One turn moves every row onto another: examples first, then more rows asked:
j260: [  5  -2   5 -11  -2   3 -21   3  -1   1   8 -20]
j935: [  1 -11  11  -1 -11  12 -29  11  18 -14  14  -9]
j161: [ 16 -29  26   8 -14  -2 -24  11  -1   0  13  -7]
j439: [  3  -6  26  -4 -16   9 -32  14  13  -5  11  -9]
j498: [ -6  -7  14   1 -24  20 -19   8  -9   5  12  -5]
j599: [  8 -25  19   0   5   1 -10   6   8  -4  13   2]
j992: [ 10 -27   4  13 -14  15 -29   6   5 -13   8  -3]
j119: [  6 -18  25   7  -9  12  -2   6   2 -13   2   1]
j407: [  8 -21  22   2 -14  21 -29  17  -3  -7  19 -11]
j70: [ -2 -20   9   0 -11  -7  -8  -3  -7   1  -5  -8]
j899: [-11 -26   7  -8 -11  13 -19  -1  -7 -16   3  -8]
j569: [-17 -13  16   3  -4  10 -17   7  -6 -16   6  -3]
j184: [ -2 -15   2  12 -13  10 -24   3  -7   9  13   4]
j861: [ 12 -14   7 -16 -14  18 -24   2   0  -4  -5 -15]
j807: [ -8 -10  18  -5  -9  -7  -7   4  -4   2   0 -11]
j819: [ -6 -11   0  -8 -18  10 -24   0   6   7  13  -4]
j235: [ 10  -6  13  -1 -11  14 -17   6 -19   0   3 -19]
j4: [-11 -28  12  -3   2   7 -23   6 -11  -7  14  -4]
j731: [ 10 -20   6   7 -18   5 -32   1  14  -8  -1  -2]
j706: [ 12 -16   8  -1   8   4 -32   9  -2   6   7  -3]
j928: [ 15 -25  23   8 -18  14 -33  12  -7   1  10  -5]
j643: [  9 -28  20 -14 -10  11  -6   1   5  -7   7  -7]
j362: [  9  -7  -1  11  -1   3 -19   1  -9  -2   0  -9]
j582: [ -1 -21  19  -2  -9  -4  -9   5 -16   6   3 -10]
j205: [  5 -10  31   4 -19   0 -18  13  11 -10   8 -10]
j684: [  6   0  18  10  -7  16 -20  12  -5  -8  -5  -4]
j361: [ 13 -26  13   1 -23  -2 -21   0  12 -10   2 -10]

j362 goes to j260
j706 goes to j861
j899 goes to j569
Where do these go?
j992 goes to j935
j70 goes to j807
j361 goes to j205
j439 goes to j928
j119 goes to j599
j498 goes to j184

One turn moves every row onto another: examples first, then more rows asked:
j322: [  1 -11   3  -1 -13  -9   2   2  -2  -5  -8 -11 -15 -11  17 -16   1   7
  12   1  -1]
j471: [-27  -6  -6 -13   9   2 -10   1   9 -16   1  11 -14  -5   6   2  -5  11
  -1   5   4]
j444: [ -8  -9  -7  -6  -8   7   3 -21  -1  -3 -12 -11  -3  -1  -3  17  -8  17
   9   5  -5]
j212: [-10  -7  -8   4  -8  -4   4  -5 -11   6 -18   1 -18  -5   4   3 -15   5
  13   8  -5]
j641: [ -2  -4   8   4 -10   0 -13   7  14 -13   0  -8  12   0  11   0   8   7
  11   2 -12]
j452: [-11   4   2   8  -7   7   3  -5   5 -20   7 -10  -7  -6   1   0 -21  -1
  12   1  -9]
j246: [ -4 -15 -16  -1 -13   1  -1  13  -3 -10  -5  -1  -6   4   5  -5   5  16
   4  -3   6]
j758: [ -5  -4  16  -8  -3  -1   8   0  -8 -14   0  -5  -8  -5   1   6  10  -6
  21   1   0]
j279: [  4  -7 -12   4   3 -15 -12  -3  10  -2  -3  -4   0   7  -1   7   4  16
  13   7 -10]
j755: [-19   7   5 -12  21  11  -4   2  -2  -4  -7   5  -6   3  10  -1  -4  14
  -5   6 -10]
j192: [-30  -5  -2   3  -5  -3  -9   0  -5 -11   6  -9   6 -11  -6  -8   9   4
  11   3  -8]
j410: [ -9   0  -9 -23   7  -2 -22  -5   5  -5   0   1 -13   5  -1 -11   2  13
  14  -4  -3]
j365: [-16  -6 -10 -16  -5  -3   6   5  -7 -16  -2  -5 -11  -1  16  13 -11  14
  -1  -4  -2]
j389: [-17  -5  -1  -8  13   3  -7   4  -3  -1   1   6  -8   7   4  -9  13   8
 -10   8  -4]
j623: [ -7  -5   7 -10   1   4  -8   3 -11  -3  -3   2   2   3   2  -3  22  13
  -8  -1  -2]
j177: [ -8   4  -5 -16   0  14  -6 -14   2  -7 -13  15   3  -5   3   7   4   9
  -3   4  -3]
j961: [-11   2   7   5   0  -7 -21 -13   9   2  -9  -8   3 -15   8 -10  -9   7
   9   1   2]
j411: [ -8  -8   9 -13   5   5  10  -1 -18 -12   1  -9 -18  -1   7   9  -1   2
  11  -2  -4]
j319: [ -7   1   5   1   1   2  -7  -4 -14   1 -25   3 -18  -4   3  -1 -16  12
  11   3  -7]
j705: [ -5  -4   9   4 -12  -4   6  -6   2  -6  -3 -14   1 -17  -2  10   2  17
   0  -6   6]
j380: [-14   0  -8 -11   7 -10  -6  -4  14  -6  -2   4   5   7  -4  11   0  14
  13   7 -18]
j906: [ -7  11  12 -13   7   5  -9  -3  10  -6  -4   4   7  -3   5  -2 -17  16
   9  -8 -14]
j90: [ -6  -9  -6 -16   4  -9   5  -6   5   2   6   6  -1  -4   9  19   4   3
  11   2   1]
j489: [-20   1  -5   5  -1  -1 -12   5   5  -6  -1  -4   0   6  -1 -23  -5   7
  -6  -2  -9]
j59: [ 10  -4  -7  12  -6   1  -9  -3   0 -10   0  -5  -1 -12  -1  -3  -1  10
  25  -1  -4]
j58: [ -7   3  17   2  -8   5   5 -12  10  -7  -6  -5   0 -22  -4  -2   1  14
   1   0  -3]
j632: [-20   0   1 -11  -3  -4   2  -3 -12   0 -23   6 -13  -2   2   7 -15   5
  12   1  -6]
j121: [-12  -9 -10  -1  -6   2   1   3 -13   4  -3 -15  11  -6   6  10   4  17
  15   2  -3]
j226: [-10  -5   4   2  -9  -4   2  -6  -6 -18  -1 -15 -16  -6   4  -5 -16  -6
  14  -9  -3]
j585: [-21  -7 -11   4   2  -2 -12  10 -12 -14   1  -6  -4   1  -6  -7  13   6
   7   1   0]
j891: [-11  -5 -22 -21  -3   1 -10  -1   3  -4   4  -2  -9   8  -2  -7   3  12
  17  -2  -8]
j737: [ -9 -13  -5   0 -14  -4   2   3  -8  -8   1 -17  -2  -3   1  -8  -6   6
  19 -16  -5]
j526: [-14   5   8 -11   4  12  -5  -5   0 -22  -8   4 -17 -15   9 -10  -9  12
  10   7 -13]
j944: [ -2  -8  10  -2  -5  -1  -7 -18  -1   4 -18 -19  -2  -3   0   5  -7  20
  13   0  -2]
j858: [  0   3   4  -4   6  -8 -17  -2  11  -8 -12   2   4   5  -7  -3   5  17
  18   3 -17]
j131: [-18  -8 -13  -3   1 -13  -1   7 -11  -9  -6  -5  -5   1   5   9   9   0
   8  -2   9]
j468: [  6   2  15  -6   2   4   4  -2   2  -6   1  -3 -10   8  14   7 -10   7
  -8  -4  -1]
j344: [-17  -6  11  -3   2   3  -8  11   5  -3  -5  -4  -5  -7   6 -26  -2  18
  15   4  -7]
j233: [ -5  -7  -2   1  -3   1 -13   5  11 -18   5  -3   7   2  12  18  11   7
   5   5  -6]
j155: [ -1   0  11  -9  -1  12   7 -10  -1 -10  -4  -1 -19   2   9  -8 -15   1
  -3  -3 -11]
j236: [-13  -2  10 -14  -3   3  -5 -27   6  -4 -19  -4  -4  -7  -5   7  -5  10
  12   4  -5]
j36: [ -5  -5 -13 -12   4  -2 -18   0   4   4   6 -11 -12   6   3 -14  -3  18
  16  -1  -8]
j39: [ -8  -3  12  -6   7   6  -7 -14  11   0   2   0 -15  -7  10 -19 -13   5
   3  -2 -11]
j720: [ -6   3  -6  14  -7   3  -5   1   4  -6 -12  -5  -3  -4   2 -25  -5   3
   9   2  -9]
j311: [-14   0  -6   8  -1   3 -15  -8   8  -6   6  -1  -2   0   5  -8  -6  12
 -18   2  -6]
j738: [ -8  -9  -4 -18   9  10  -2  -6 -12 -17   1   6 -15  -1   3  14   4   9
   4  -6  -1]
j581: [-12  -1  11  -4   3   5 -13   1  19 -13   5   1   7  -2  13   6   6   6
   6  10 -15]
j374: [-13   1   9  -4  -1   8   8 -10   3 -10   0  -4  -1 -18  -3  17   0  20
  -4   1  -1]

j961 goes to j59
j444 goes to j380
j344 goes to j322
Where do these go?
j468 goes to j311
j738 goes to j755
j705 goes to j233
j891 goes to j632
j155 goes to j489

